Each row is where one point has got to under a steady rotation. How many ticks took it there?
The counts run from 0 to 653.
[ 95 182 107 179  87 133 152 108 123 127 109 120 192 123 153 120 130 141
  73 112  90 100 140 109 112 162 135  97 115 161 119 156 152 103 119 142
 144 132 104 156 158 146 152  90 138 155 139 122] => 11
[112 180 131 189  94 128 143 105 138 112 112 134 155 114 166  97 124 165
  71  99 139  99 127 146 145 160 135 101 125 171 139 133 169 129 111 155
 170 136 103 122 147 150 158  94 135 151 114 105] => 637
[ 77 172  77 172  80 117 173 123 125 116  95 147 127  81 153 111 131 164
  87 101 116 101 122 122 112 144 103  96 149 174 110 151 155 125 114 132
 147 110 117 123 119 125 160 109 153 104 147 121] => 158
[ 75 175  96 178  89 137 164 108 125 129 116 129 178 109 150 115 117 134
  80 111  87  99 144 101 110 141 127  92 131 168 118 149 145  99 110 132
 127 128  99 163 146 132 144  97 154 143 160 119] => 281
[ 80 177 103 179  89 137 137 122 145 121 128 130 150 118 152 120 118 149
  74 101 109 108 144  97 106 162 128  96 139 180 125 139 150 116 106 143
 141 119  96 168 153 134 125  79 145 145 169 134] => 184
[ 79 172  97 190  89 118 169  93 133 112 115 128 147  87 163 110 109 159
  92 104  99 115 136  99 112 122 101 111 166 170 125 120 159 111  98 123
 119 130 107 132 134 130 129 116 151 136 167 112] => 449
[ 84 178 111 186  86 128 158 110 140 113 121 145 128  99 151  99 128 169
  84  86 147 104 119 130 138 144 115  98 161 177 137 123 166 131 106 157
 149 127  88 126 126 128 147 102 156 117 162 122] => 582
[ 84 181  98 179  83 139 136 111 144 127 144 138 148 127 147 116 123 153
  79  90 119 105 147  89 120 153 138  87 145 173 131 132 163 120 114 150
 144 135 100 162 155 123 124  83 144 146 165 124] => 186
[ 96 179 111 167  97 142 155 125 135 107  95 130 152 114 149 120 113 155
  59 103 104  95 150 130 126 144 118  92 103 183 125 165 138 113 113 139
 155 119 126 143 146 136 162  78 136 157 107 113] => 204
[ 81 175 105 188  89 131 159 116 116 133 102 106 182 104 167 106 114 144
  96 104  94 100 127 112 108 145 113  90 137 158 113 125 157 107 101 122
 128 133  99 166 147 127 139 104 137 145 144 133] => 608
[113 192 126 189  89 110 142  94 136 107 105 125 166 112 173 119 135 167
  69 121 103 111 144 115 122 154 127 125 133 161 129 127 162 113 113 131
 153 139 124 105 156 167 155 116 138 144 119  94] => 172
[ 90 181  90 181  75 117 157  93 124 127 122 148 158 104 151 113 146 151
  82 111 115 107 123 110 119 163 140 101 152 160 117 150 166 119 126 150
 152 133  98 123 135 153 159 116 158 118 166 103] => 385
[ 96 162 108 187 105 141 153 111 131 130 117 123 154 100 172  86  96 147
  87  97 112  97 140 134 120 133 122  82 125 176 123 140 153 115 100 134
 146 138 114 163 144 121 137  78 132 176 118 110] => 144
[110 178 122 190  99 115 144 120 145 103  99 123 130 100 180  92 107 184
  78  99 129 108 132 133 123 143  97 110 144 178 129 118 167 133  94 128
 159 129 126 117 143 130 141 101 120 152 104 120] => 468
[100 182  82 183  78 104 151  94 130 130 125 131 129  92 167 106 131 170
  93  88 115 114 129  96 112 139 116 103 173 162 119 132 185 132 119 142
 142 141 129 113 138 122 134 118 131 142 149 106] => 291
[104 194 104 182  81 109 167 112 126 118  89 106 161 107 157 119 132 177
  81  89 106 111 126  98 117 136  96 106 152 156 122 127 183 121 112 145
 134 132 127 118 143 116 148 120 118 135 119 136] => 234
[100 180 103 183  91 125 144 116 123 137 106 114 181 112 170 110 117 144
  84 113  89 102 142 111 101 161 129  94 117 163 109 148 159 111 110 128
 145 136 119 160 160 141 145  92 125 166 122 121] => 339
[ 83 188  91 175  75 111 159 110 135 110 107 148 138  94 149 123 146 171
  77 110 113 108 126 108 116 156 114 111 159 170 119 140 161 124 119 136
 149 115 110 110 129 146 158 119 155 100 160 114] => 58
[115 189 112 183  86 116 156 100 124 123 110 137 161 106 164 103 134 164
  78  99 115  89 134 126 143 139 132  89 127 166 125 133 162 124 127 135
 156 153 134 107 142 131 169 113 141 140  97  80] => 268
[ 73 168  85 178  92 120 169 106 129 117 110 129 141  88 157 115 110 152
  88 105  94 113 139  92  94 131  98 107 159 172 117 142 155 112 101 122
 126 116 112 144 136 126 129 102 144 140 170 124] => 451
[ 98 182 109 175  91 138 140 137 135 123 100 132 161 121 158 111 128 159
  69 104 116  86 138 134 125 168 130  81 107 176 120 150 144 123 118 138
 165 127 121 150 151 136 165  81 135 141 105 122] => 534
[ 81 163  74 173  87 119 149 132 126 138 110 150 125  83 170  96 119 159
  94 101 116  94 129 129 101 153 117  78 146 179 103 150 149 134 114 123
 155 121 128 143 125 120 150  93 144 127 129 112] => 588
[108 182 134 194  96 127 145  99 138 111 119 133 157 111 168  89 122 171
  75  96 138 101 126 144 146 153 131 102 133 171 142 123 167 127 108 153
 164 140 100 117 145 147 154  99 140 145 117 102] => 638
[ 95 175 120 187 104 125 134 126 149 110 101 112 145 106 181 104  97 167
  74 105 107 107 149 117 106 146 101 110 134 181 127 128 154 122  90 116
 148 125 124 147 156 134 130  83 119 168 113 125] => 569
[111 183 105 180  86 106 158 110 132 111  89 116 143 108 158 114 130 177
  73  90 120 122 122 119 119 154 107 114 146 162 123 150 184 129 113 161
 159 120 121 113 141 139 153 102 111 156 117 137] => 136
[102 180 120 190  95 120 144 128 142 113  93 113 146 100 175  98 112 175
  81  91 129 111 124 133 116 158 101 102 139 171 123 124 171 132  94 138
 155 121 114 135 147 134 140  92 112 152 113 145] => 139
[ 97 173 105 164  97 141 163 125 129 108  90 128 144 105 152 115 107 154
  65 102 103  94 147 128 122 137 109  89 110 182 122 167 140 115 112 135
 151 120 134 143 144 123 158  79 132 160 103 114] => 203
[ 81 172  91 179  94 120 137 122 154 113 120 138 113  93 171 114 107 168
  78 105 107 114 153  98  95 144 102 109 157 189 118 139 151 128  98 114
 146 115 129 143 140 130 121  87 139 144 153 121] => 25
[102 173 121 190  94 124 162 116 122 122  96 119 154  93 176  83 111 172
  92  86 129  99 118 145 136 138 104  90 138 170 127 118 169 130 100 141
 151 135 111 131 134 118 157 104 128 144 106 123] => 41
[ 89 188 102 181  80 121 133 101 144 125 138 141 153 124 147 123 143 156
  76 107 115 107 142  90 116 167 144 102 152 166 129 135 171 118 121 153
 151 133  98 140 152 145 140 102 150 130 168 112] => 286
[109 181 111 172  95 140 163 101 133 109 104 126 155 123 141 120 117 157
  58  90 109 105 147 119 135 135 122 101 113 178 136 166 159 110 122 162
 152 130 122 134 151 131 153  82 130 173 113 111] => 304
